Some points:
[-0.84 -0.61  0.88  3.82 -0.42 -0.82 -0.73 -0.42  0.36 -0.74  1.84 -3.33
  2.31  0.61 -1.51  4.03]
[ 3.59  3.97 -5.06  7.83 -2.46  0.34 -1.34 -2.4   0.07  1.84 -1.1   6.02
  5.55  1.44 -2.11  5.4 ]
[-0.17 -0.23  0.33  1.68 -0.58 -0.39  0.14  0.24  0.31 -0.23  0.25  3.59
  0.54 -0.43  0.01 -0.24]
[-0.42 -0.08  0.11  0.64 -0.38 -0.27 -0.36 -0.08  0.4  -0.42  0.37  2.48
  0.94 -0.02 -0.04  0.23]
[-0.82 -0.01  0.16  3.96  0.25 -0.34 -0.31 -0.02  0.59 -0.59  0.7   1.21
  2.41  0.28 -0.39  2.42]
[ 0.11 -0.33 -0.17 -1.79 -0.32  0.43  0.61 -0.19  0.   -0.07 -0.35  1.53
 -1.9  -0.28  0.37 -1.77]
[ 0.1  -0.1  -0.17  1.89 -0.46 -0.14 -0.16  0.94  0.92 -1.02  0.59  1.51
  1.67 -0.05 -0.23  1.12]
[-0.55 -0.18  1.52  8.36 -0.48 -1.07 -2.27  0.65  2.07 -0.91  1.32  0.29
  5.9   1.01 -0.2   6.95]
[ 0.17  0.02  0.21  0.66 -0.16  0.13 -0.39 -0.18  0.19 -0.11  0.32  1.08
 -0.24 -0.12  0.2  -0.28]
[-0.05 -0.38  0.   -0.88 -0.12  0.23  1.17 -0.47 -0.26  0.    0.01  2.15
 -1.76 -0.44  0.51 -1.75]
[-0.02 -0.07 -0.19  1.81 -0.58 -0.72 -0.86  1.36  1.68 -0.6   0.56  1.97
  4.31  0.42 -0.22  2.52]
[-0.11 -0.01  0.41 -0.08  0.07  0.17  0.41 -0.44  0.27 -0.09  0.05  3.53
 -0.36 -0.02  0.28 -0.56]
[-0.04 -0.38  0.15  1.26 -0.14  0.35 -0.48 -0.21  0.56 -0.05  0.44  4.18
  1.07  0.   -0.21  1.03]
[-0.52 -0.37  0.08  0.45  0.52 -0.32  0.48 -0.05  0.06  0.24 -0.11  1.17
 -0.04  0.01  0.36 -1.45]
[ 0.46 -0.2  -0.33  0.71 -0.39 -0.08 -0.04  0.55  0.51 -0.73 -0.2   4.36
  1.1   0.34  0.14 -0.42]
[ 2.29  3.24  1.54 -3.04  4.02  2.97 -1.1   5.37 -3.05  0.11 -4.54 -1.9
  7.59 -4.43 -0.78  1.53]
[ 0.43 -0.14 -0.75 -2.82  0.36 -0.27  1.2   0.55 -0.26 -0.06 -0.81  3.54
 -1.   -0.29 -0.12 -2.85]
[-1.28 -1.58  0.11 -0.78  0.59  0.52  1.12 -0.31 -1.23 -0.72  1.27 -1.29
 -4.72 -0.04 -1.55  0.81]
[-0.13  0.13  0.73 -1.56  0.12  0.03  0.85 -0.16 -0.47  0.39 -0.34  2.27
 -2.02 -0.1   0.52 -2.55]
[-0.26 -0.07  0.23 -0.23 -0.25  0.33  0.41 -0.21 -0.31  0.45  0.26  2.03
 -0.61 -0.27  0.45 -1.92]
[-0.42 -0.51  0.39 -0.1  -0.03 -0.42 -0.14 -0.73 -0.1  -0.87  1.11 -3.11
 -0.27 -0.06 -1.14  0.85]
[ 0.23 -0.24  0.58  0.33  0.04 -0.33 -0.01  0.13 -0.01 -0.1   0.27  1.22
 -0.3   0.23  0.34 -0.17]
[-0.36 -0.51  0.02  1.97 -0.28 -0.61 -0.21 -0.09  0.19 -0.34  0.41  4.35
  0.76  0.34  0.1   0.35]
[-0.29  0.01  0.11 -2.53  0.66  0.28  1.16  0.39 -0.71  0.56 -1.24  3.2
 -2.17 -0.84  0.61 -2.88]
[-0.94 -0.35 -1.07  0.84  0.96  0.14  1.68 -0.29 -1.66  1.03 -1.49 -1.54
 -3.24  0.39  1.22 -1.61]
[ 0.13 -0.25  0.23  3.32 -0.06 -0.12 -0.14  0.9  -0.33  0.02 -0.96 -0.16
  2.25 -0.55  0.75  3.98]
[-0.66 -0.37  0.91  0.75  0.13  0.05  0.38 -0.07  0.65 -0.34  0.96 -0.34
  0.43  0.57 -0.66  1.33]
[-0.57 -0.15  0.21  1.89 -0.1  -0.46 -0.24 -0.42  0.99 -0.12  0.59  2.45
  1.54  0.51 -0.05  1.5 ]
[-0.7  -0.42  0.52  5.4  -0.53 -0.42 -1.46  0.49  1.35 -0.69  1.36 -0.04
  5.36  0.64 -0.35  4.72]
[ 1.06  1.95 -3.32  4.41  0.37  0.68  0.12 -1.63  0.23  1.24 -1.19 -1.04
  0.38  0.44 -0.64  3.61]
[-0.46 -0.34  0.07  0.92 -0.24 -0.18 -0.06 -0.01  0.04 -0.46  0.26  1.35
  0.15  0.03 -0.12 -0.4 ]
[-0.48 -0.19  0.4   6.33 -0.99 -0.95 -1.6   0.21  2.67 -1.01  1.64 -1.84
  7.49  0.99 -0.62  7.92]
[-0.98  0.03  0.    3.13 -0.5  -0.22 -0.23  0.15  0.28  0.02  0.58  0.58
  1.3   0.33  0.2   0.81]
[ 0.22 -0.47 -0.68  3.31 -0.87 -0.51 -0.08  0.24 -0.09 -0.19 -0.31 -0.21
  1.68  0.23  0.7   0.29]
[-0.36 -0.71 -0.25  0.58  0.03 -0.39  0.44 -0.27 -0.19 -0.34 -0.05  3.87
  0.29  0.16 -0.17 -1.4 ]
[-0.89 -0.63  0.26  4.33 -0.1  -1.06 -1.18  0.73  1.51 -0.64  1.34 -3.01
  3.37  1.54  0.47  6.56]
[-0.3  -0.02  0.42 -0.96  0.62  0.36  0.36 -0.5  -0.54  0.07 -0.12  3.86
 -2.1  -0.75  0.38 -1.74]
[-0.21  0.08  0.05  2.33 -0.29 -1.01 -0.31 -0.07  0.75 -0.26  0.53  1.64
  1.57  0.25 -0.13  2.18]
[-0.69  0.45 -0.24 -1.52  0.   -0.34  0.75 -0.52 -0.51 -0.12  0.37  2.93
  0.84 -0.22  0.42 -0.58]
[ 1.04  0.81  1.48 -1.25  0.45  0.6   0.1   0.56  0.27 -0.07 -0.39  4.3
  0.91 -0.72 -0.32  1.03]
[-0.98 -0.87 -0.64 -1.07  0.71 -0.71  0.21 -0.28  0.24  0.67  0.6  -2.16
 -0.53  0.74  0.85  0.59]
[ 0.06  0.04  0.17 -3.42  0.14  0.21  1.17 -0.52 -0.69  0.31 -0.53  2.55
 -2.75 -0.43  0.87 -2.83]
[-0.16  0.08 -0.31  2.3  -0.42 -0.11 -0.23 -0.22  0.49  0.01  0.46  1.35
  0.11  0.4  -0.12  0.9 ]
[-0.4  -0.32  0.1   0.11  0.17 -0.04  0.19 -0.45 -0.01 -0.03 -0.04  2.62
 -0.57 -0.55  0.29 -1.56]
[-0.27 -0.32  0.14  1.54  0.1  -0.1   0.37 -0.43  0.26 -0.03 -0.15  3.93
 -1.51  0.25  0.56 -0.47]
[-0.62 -0.08  0.44  1.75 -0.36 -0.49 -0.06  0.04  0.1  -0.05  0.31  0.08
  0.66 -0.03  0.17  1.46]
[ 3.33  2.51  0.28 -2.98  1.08  0.82 -2.08  3.29  0.41  0.74 -0.53 -4.3
  5.17 -0.65 -0.16  4.25]
[-0.61 -0.38  0.12  1.84 -0.25 -0.45  0.09  0.04  0.03 -0.14  0.33  1.25
  1.5   0.32  0.43  0.49]
[-0.19 -0.16  0.38  0.75 -0.15 -0.02  0.25  0.12  0.39 -0.18  0.19 -0.58
 -1.19  0.21  0.51  0.09]
[ 4.04  4.19 -3.29  4.13 -0.08  0.73 -2.51 -2.8   1.51  1.88 -1.43  1.65
  3.06  0.13 -0.98  6.26]
[-0.3  -0.17  0.54  1.32 -0.28 -0.42 -0.69 -0.44 -0.3  -0.35  0.48  2.01
  1.67 -0.32 -0.35  1.61]
[-0.23  0.25  0.27  1.19  0.14 -0.21 -0.23  0.1   0.25  0.35  0.42  1.61
 -0.74  0.3   0.29 -0.59]
[-1.13 -0.62 -0.01 -0.82  0.59  0.43  0.8  -0.41 -1.03  0.06  1.31 -0.83
 -2.31  0.5  -1.44  0.19]
[-0.23 -0.14  0.1   0.9   0.05 -0.21  0.14 -0.04  0.45 -0.04 -0.17  1.14
  0.72 -0.19  0.31 -0.45]
[-0.05 -0.4  -0.3   1.26 -0.11 -0.41 -0.27  0.4   0.59 -0.09  0.43 -0.11
  0.62  0.14 -0.19  0.99]
[-0.06  0.11  0.3   2.11 -0.56 -0.16 -0.66  0.27  1.28 -0.53  0.68  1.75
  1.86  0.19 -0.23  1.78]
[-0.43 -1.71  0.5  -0.73 -0.13 -0.12  0.15 -0.66 -1.18 -0.1   0.83  1.06
 -1.77  0.03 -0.54 -0.9 ]
[-0.25 -0.37  0.49  3.38  0.22 -0.19 -0.04  0.33  0.17 -0.51  0.5   0.39
  1.27  0.54 -0.12  1.34]
There is one direction along which these points spread out most. For each point below, how far along it does it lie, from 0 to 99? 50 is the average, and the first point above lies past it.
[-0.69  0.45 -0.24 -1.52  0.   -0.34  0.75 -0.52 -0.51 -0.12  0.37  2.93
  0.84 -0.22  0.42 -0.58] ~ 39
[-0.98  0.03  0.    3.13 -0.5  -0.22 -0.23  0.15  0.28  0.02  0.58  0.58
  1.3   0.33  0.2   0.81] ~ 55
[-0.82 -0.01  0.16  3.96  0.25 -0.34 -0.31 -0.02  0.59 -0.59  0.7   1.21
  2.41  0.28 -0.39  2.42] ~ 63
[ 1.06  1.95 -3.32  4.41  0.37  0.68  0.12 -1.63  0.23  1.24 -1.19 -1.04
  0.38  0.44 -0.64  3.61] ~ 65
[-0.21  0.08  0.05  2.33 -0.29 -1.01 -0.31 -0.07  0.75 -0.26  0.53  1.64
  1.57  0.25 -0.13  2.18] ~ 57
[ 0.13 -0.25  0.23  3.32 -0.06 -0.12 -0.14  0.9  -0.33  0.02 -0.96 -0.16
  2.25 -0.55  0.75  3.98] ~ 64
[-0.57 -0.15  0.21  1.89 -0.1  -0.46 -0.24 -0.42  0.99 -0.12  0.59  2.45
  1.54  0.51 -0.05  1.5 ] ~ 54
[ 0.23 -0.24  0.58  0.33  0.04 -0.33 -0.01  0.13 -0.01 -0.1   0.27  1.22
 -0.3   0.23  0.34 -0.17] ~ 43
[ 3.33  2.51  0.28 -2.98  1.08  0.82 -2.08  3.29  0.41  0.74 -0.53 -4.3
  5.17 -0.65 -0.16  4.25] ~ 65
[-0.98 -0.87 -0.64 -1.07  0.71 -0.71  0.21 -0.28  0.24  0.67  0.6  -2.16
 -0.53  0.74  0.85  0.59] ~ 44
[ 0.1  -0.1  -0.17  1.89 -0.46 -0.14 -0.16  0.94  0.92 -1.02  0.59  1.51
  1.67 -0.05 -0.23  1.12] ~ 54
[-0.27 -0.32  0.14  1.54  0.1  -0.1   0.37 -0.43  0.26 -0.03 -0.15  3.93
 -1.51  0.25  0.56 -0.47] ~ 40
[-0.26 -0.07  0.23 -0.23 -0.25  0.33  0.41 -0.21 -0.31  0.45  0.26  2.03
 -0.61 -0.27  0.45 -1.92] ~ 36
[-0.25 -0.37  0.49  3.38  0.22 -0.19 -0.04  0.33  0.17 -0.51  0.5   0.39
  1.27  0.54 -0.12  1.34] ~ 57
[-0.43 -1.71  0.5  -0.73 -0.13 -0.12  0.15 -0.66 -1.18 -0.1   0.83  1.06
 -1.77  0.03 -0.54 -0.9 ] ~ 35
[-0.23 -0.14  0.1   0.9   0.05 -0.21  0.14 -0.04  0.45 -0.04 -0.17  1.14
  0.72 -0.19  0.31 -0.45] ~ 46
[-0.55 -0.18  1.52  8.36 -0.48 -1.07 -2.27  0.65  2.07 -0.91  1.32  0.29
  5.9   1.01 -0.2   6.95] ~ 92
[-0.13  0.13  0.73 -1.56  0.12  0.03  0.85 -0.16 -0.47  0.39 -0.34  2.27
 -2.02 -0.1   0.52 -2.55] ~ 29
[-0.62 -0.08  0.44  1.75 -0.36 -0.49 -0.06  0.04  0.1  -0.05  0.31  0.08
  0.66 -0.03  0.17  1.46] ~ 53
[-0.48 -0.19  0.4   6.33 -0.99 -0.95 -1.6   0.21  2.67 -1.01  1.64 -1.84
  7.49  0.99 -0.62  7.92] ~ 95
[-0.11 -0.01  0.41 -0.08  0.07  0.17  0.41 -0.44  0.27 -0.09  0.05  3.53
 -0.36 -0.02  0.28 -0.56] ~ 39
[-0.17 -0.23  0.33  1.68 -0.58 -0.39  0.14  0.24  0.31 -0.23  0.25  3.59
  0.54 -0.43  0.01 -0.24] ~ 46
[-0.04 -0.38  0.15  1.26 -0.14  0.35 -0.48 -0.21  0.56 -0.05  0.44  4.18
  1.07  0.   -0.21  1.03] ~ 49
